(in the rows, 128 means zero)
One turn moves each row of this set onto another row. After a few examples, where does it send each row asked below?
z_486: [138 128  95 123 132 102 134 141 134 125 150 116 135 148 118 117 156 148
 146 109 123 130 113 130  89 116 117 129 119  94 114 114 131 145 177 125
 110  84 130 136 133 129 113 122 110 142]
z_465: [132 104 146 100 126 121 133 102 103 122 148 105 131 129 145 139 126  92
 141 148 100 110 150 140 151 169 132 160 145 162 112 119 133 145 101 129
 114  97 141 119 130 122 126 128 140 145]
z_531: [140 135 107 161 128 124  85 119 151 156 115 127 122 111 154 109 149 127
 125 144 127 145 118 137 138 113 139 126 130 151 101 140 122  97 120 116
  99 140 144 138 145 142 116 173 144 130]
z_952: [117 135 141 108 114 136 122 152 113 131  84 121 119  89 117 137 115 133
 137 125 103 101 151 119 129 127 145 143 142 122 122 163 140 122 157  92
 120 100 101 147 121 141 146 144  85 146]
z_704: [107 114 118 108 135 130 155 117 122 122 124 111 119 162 135 136 144 143
 142 111 139 109 131  99 123 116  67 129 109  86 131 120 133 154 132 142
 128 103 112 123 139 126 108 108 122 115]
z_916: [126 125 124 115 143 123 145 114 119 122 130  94 116 153 137 113 155 147
 142 115 143 131 124 103 115 119  66 141 125  94 115 133 142 139 141 140
 122  86 122 120 145 115 104 121 121 115]
z_774: [ 91 122 132 117 128 168 132 152 145 134  96 128  95 110 135 137 128 132
 112 143 109 119 176 110 142 150 138 126 109 130 121 150 140 135 127  96
 141 127 112 153 138 143 133 144 107 127]
z_992: [122 117 119  95 125 121 142 117 112 108 117 103 132 151 136 136 144 136
 151 109 128 111 130 107 111 109  73 131 131  79 120 122 132 139 151 138
 118  83 112 120 127 117 101 116 124 121]
z_773: [120 106 164 121 117 121 129  97 111 133 134 115 171 119 141 133 124  93
 102 145 147 132 141 155 138 140 136 146 168 127 143 134 114 104 140 109
 110 137 150 121 125 144 166 104 115 124]
z_568: [124 129 132 154 112  80 117 119 108 146 138 117 122 126 136 128 133  97
  86 129 162 132 127 142 135 103 161 146 125 156 125 138 125 114 153 115
  95 141 131 141 147 148 145 119  92 104]
z_484: [130 114 145 149 126 150 102 118 131 140 139 106 144 113 141 140 152 143
 136 121 123 139 120 117 157 145 107 150 158 154 106 147  99 130  73 116
  95 146 137 128 132 139 142 152 146 146]
z_740: [145 131 100 141 118 121  80 121 144 151 132 127 114 117 163 111 143 129
 136 145 127 146 125 133 141  97 136 135 131 162 100 146 118 108 121 124
  93 146 140 136 148 144 115 168 137 135]
z_263: [111 118 151 131 127 134 125 167 141 124  84 143 132 115 121 132 120 128
 111 128 107 124 160 106 129 137 124 134 130 143 115 160 138 114 135 114
 148 132 118 143 106 139 138 133  67 143]
z_177: [104 125 152 117 118 129 138 107 111 139  99 110 143 118 152 142 102 114
 117 120 144  97 115 110 183 104 140 122 147 148 135 133  95 127  77 120
 125 138 135 135 149 156 142 108 128 134]
z_909: [127 110 168  95 122 147 150  93 109 123 136 120 163 131 146 126 118 104
 121 144 146 115 147 143 144 152 126 151 177 133 126 117  99 116 140 112
 114 113 152 115 130 134 151 113 120 135]
z_473: [124 105 156 132 125 154 130 113 119 126 147 121 145 130 134 143 139 145
 149 110 122 117 136 113 157 161 107 169 158 159 101 127 101 145  81 124
  95 139 126 123 124 127 137 136 132 145]
z_941: [117 110 129 116 133 117 146 108 121 119 114 114 133 158 139 116 145 139
 144 110 142 126 134 102 117 106  70 143 122  94 119 125 147 127 151 155
 122 110 116 122 127 112 107 103 108 108]
z_763: [121 129 133 174 122  79 120 115 118 146 127 128 133 116 130 127 134  99
  92 126 153 136 116 149 139 111 161 146 132 140 127 141 137 107 151 110
  99 145 122 139 143 146 147 129  95 107]
z_898: [128 109  98 125  89  97 108 135 112 122 163 139 132 132 133 184 120 111
 131 152 123 132 137 157 135 115 144 111 137 116 140 128 105 140 143  97
 105 141 112 124 114 149 126 153 128 156]
z_573: [109 141 116 141 115 115 117 156 129 137 107 136 146 132 130 165 131 114
  91 118 132  84 108 124 132 111 142  95 119 131 126 119  87 133  97  95
 118 132 142 134 139 178 129 136 133 132]
z_688: [127 119  97 135  95  99 111 132 119 127 141 141 137 121 127 181 115 114
 137 152 111 126 129 163 137 119 151  99 141 104 140 123 114 131 136  94
 113 139 109 125 120 148 122 157 140 152]
z_74: [115 140 141 124 125 143 125 162 122 134 113 115 107 103 122 118 118 156
 128 151 133 140 155 117 122 159 143 126 140 123 128 169 142 124 133  80
 143 103 124 131 129 129 127 152 101 149]
z_543: [115 118 162 106 118 138 154  95 104 127 108 118 141 126 152 127  96 127
 142 115 144 102 129 107 185 118 137 144 163 157 116 120  96 126  92 131
 119 128 125 128 141 130 129 112 118 139]
z_404: [116 141 113 124 107 122 105 158 129 139 120 133 140 138 139 156 129 124
  97 117 144  86 114 121 123 104 137  99 123 141 128 125  68 133  98 102
 109 134 149 133 139 178 126 130 126 134]
z_610: [122 122  97 109 131 100 147 129 143 116 118 129 137 151 139 115 140 120
 133 103 120 120 118 121 115  82 127 122 111  98 111 106 132 132 183 140
 121  97 124 147 137 133 110 105  97 129]
z_173: [115 129  86 130 132 114 142 134 137 133 143 111 105 149 129 117 152 164
 149 107 133 130 117 105 121 111 129 121  91 104 112 109 136 158 146 128
 113 100 118 149 149 124  99 126 129 133]
z_504: [106 118 100 133 132 126 152 137 156 121 130 138 136 163 136 117 149 158
 128 100 148 139 122  98 122  96 116 114 103  97 111 104 117 139 159 131
 123 128 126 145 136 132 107 112 107 128]
z_950: [132 102 129 110 110 105 107 106 103 121 143  96 134 111 143 163 127  86
 140 154  87 125 143 153 151 150 141 137 147 143 124 132 135 137  99 119
 109 110 131 125 122 129 128 136 154 149]

z_916 goes to z_992
z_473 goes to z_465
Where do these go?
z_898 goes to z_568
z_950 goes to z_773
z_774 goes to z_74
z_763 goes to z_573
z_173 goes to z_486

One turn moves each row of this set onto another row. After a few examples, where does it send each row asked below?
z_212: [108 109 130  54 150 117 137 160 157  85 199 155]
z_597: [ 90 132 136  70 155 132 129 137 115  94 122 143]
z_908: [104 135 160 103 124 115 113 144 139 144 188 134]
z_32: [109 115 145 105 114  94 115 159 138 134 160 126]
z_449: [130 147 132 104 136  80 118 150 117 103 175 145]
z_371: [ 83 150 138  78 150 144 121 192 151 119 165 147]
z_216: [ 89 126 138  95 111 136 134 150 142 137 197 151]
z_88: [ 84 126 146  72 127 141 130 127 123 118 209 154]
z_374: [ 98 134 138  81 155 112 138 195 111 136 144 120]
z_546: [114 142 138  99 139 113 141 165  98 138 206 141]
z_154: [102 141 114  68 150 101 157 155  95 101 139 139]
z_691: [105 119 148  63 156 130 133 170 147 100 217 138]
z_707: [101 139 146  91 151 124 134 147 113 127 118 129]
z_102: [ 77 134 142  67 155 161 130 147 125 107 146 151]
z_671: [137 128 138  85 149  80 151 145 121 102 181 123]
z_845: [112 110 154  85 133  82 103 141 117 115 159 118]
z_712: [127 136 126 100 132  85 139 155 120 144 183 158]
z_515: [ 99 113 131  73 143 122 141 175 110 146 211 161]
z_426: [132 118 137  86 145  86 160 165 129 133 185 125]
z_706: [ 85 142 151  88 152 153 134 160 123 138 143 138]
z_953: [ 80 131 148  70 156 157 132 151 133 138 147 155]
z_798: [107 135 142  59 169  91 140 155  97 139 143 133]
z_760: [ 95  98 126  49 149 112 110 172 126  97 194 166]
z_708: [100 128 138  72 156 115 131 135 119 120 113 145]
z_742: [ 92 100 139  53 135 109 120 125 101  91 180 138]
z_678: [ 96 134 151  85 155 132 135 151 125 152 128 139]
z_382: [ 83 125 137  55 158 142 128 134 128 106 131 159]
z_258: [123 123 154  86 154 109 149 173 127 134 205 117]
z_827: [121 124 132  62 153 102 135 142 141  69 192 143]
z_687: [107 121 130  68 149 101  97 162 120  70 183 151]
z_937: [ 88 156 141  56 163 136 117 152 153 113 173 171]
z_286: [ 89 156 115  65 146 133 143 151 135  84 159 165]
z_494: [ 99  91 129  69 123  89 120 146 112  95 154 130]
z_660: [ 92 115 138  64 150 132 120 177 104 106 214 148]
z_943: [101 151 124  50 163 107 144 124 114 102 153 166]
z_759: [ 95 141 159  66 170 119 115 183 135 150 162 137]
z_921: [110 110 145  72 150 122 148 182 148 131 210 136]
z_70: [122 120 119  77 139  76 107 152 135  95 165 164]
z_557: [ 80 100 124  59 120 131 139 136 115  98 189 154]
z_301: [131 116 122  70 145  80 150 142 139  86 174 144]

z_707 goes to z_708
z_286 goes to z_937
z_88 goes to z_216
Where do these go?
z_426 goes to z_671
z_70 goes to z_687

